Each path below is one point turned by a fixed rotation once a step. After each direction that follows a path, write how fast that rotation turns it, in degrees a step (0 if it stays still).
Each turn is a multiple of 5 degrees from 10 to 175, or 0.
Each row of a path follows its step; steps can be skipped.
Rotation 1:
step 1: [-11  -1  -3  14  19   8  35 -12   6   4 -13  20 -17  10   8 -12   2 -12
 -22 -10  13  -8  26 -11 -18 -45 -12   5 -19 -17 -27  -4  -5 -21  -7  11
   7  10  -1   1   2 -24  22   3   5 -15   0  17  -1   5  30   5  -6  26
  13]
step 7: [ 18  -6  10  12   6   9   3  -3 -10 -15  -3  14  -5 -39   4  -7  -5  11
  11 -22   3 -11  -4 -21  -9  -9 -13  37   1 -16   1  20  27 -24 -10   3
  23 -14  16  -8  -8 -16  -8  -8   1   0   3   8   8  25  41   5  20  30
   7]
step 13: [  5   8   4   1 -32 -14  12   2 -28 -25 -15  12 -12 -21  13 -35  27   3
  -2   0 -26   3  15  -2   4 -12 -14   9  30 -20  -8  15 -16 -14 -15 -18
   5   9   3  -2  11   1  -2  12  12 -17  12  31   8  20   0  -2   6  27
 -13]
step 15: [-24  12  -3  13 -13  27   2 -15  -5 -14  -5  15 -17  14  -1  -1   1  24
  -2  18  12 -18  -1   2  28   3 -10  16 -15 -16 -15   6   8 -11   0   4
  10 -12  -7  -2 -10  19   3 -12  -7   7  37 -18   1  35  37 -13  20  -7
 -31]
step 16: [ -6 -27  -5  22 -36  -6   6   1 -23  19 -22  -8  -3  21   1 -21  11   1
  -5  -2  -5  -7  -3   1 -19  -7  -1  30   6  -3  -6   3  13 -41 -22 -27
   6  -2   2   5  -9  -7 -15   7   6   2   3  17  19   6  36  16  14  27
   8]
step 28: [-15   2  -1 -11  12   1  10 -24   0  11   4   3   7  13  22 -26  40  -1
 -27   6 -17 -14   9  14  19 -18  -5  25 -30 -11 -26  -3  -9   9 -22  -5
   1  21 -16   9  26  -1  -8  14  24  15  15  28   4  -3   7  -2  18  -3
  -6]
step 34: [ 20   2  15   2  12  20   6   1 -15  21 -10  -5  13  -9 -17  10  23  10
 -42   6  -6 -17  -7   5  13   8 -15  22 -31   0   6   5  20  -8 -21  -4
  14  -5 -20   2   8 -36   1   2 -21   9   3  -2 -10  11  37   8  27 -10
  -9]
Directions:
[ -6   1   6   4  -1   1   2  -1   6  -7  -5   5  -5   0   0  -8  -2   1
   0  -6  -1   6  -1   2  -4  -5   4   1   2  -2  -1  -3  -1   5   2   2
   0 -17  -2   0  -4   0  -5   1  -2  -4   0   0   1   4   4  -1  -4   3
   3]
125
[ -1  -7 -12   3   6  -2   5  -1   2  -5  -4   0  -3  -1   3  -3   0  -9
  -5   2  -2  -5   3  -4   3   1  -2   0   4   7   0   0  -3   8   0   5
   5  -2   0   0   6   1   1  -7   1   3  -1   5   3  -5   2   2  -3  -5
   4]
40
[ 2  4  3 -9 -1 -3 -6 -2  2 -2  6  3  1 -1  2 -4  4 -7  4  1 -6 -5 -3 -7
  2  1  1  0  1 -8  0 -4  2  6 -3 -1  1 -2  2 -2 -1  2  1 -1 -2 -3  4  4
 14 -1 -5 -1  1 -1 -9]
45
[  6   3  -5   7   7  -3   2  -5  -5   5   3   1   0   1  -7  -5   0   0
   1  -3  -8  -2   0   5  -4   2   5   0   2  -1   0   2  -2   6   5   2
   4   3   2 -10  -7  -3   1   1  -9   1   0  -2  -5   4   2  -6  -1   0
  -5]
90
[ 0  0  5  3 -1 -4  2  1  3 10 -5 -1  5  8  2  3  7  0  2  3 -8 -2  9 -3
 -2 -5 -7 -3  7 -6 -5 -3 -2  2  2  1 -7 -2  5  1 -3  3  0 -5 -1  1 -4 -2
 -2  1  6  5  5 -4  1]
95
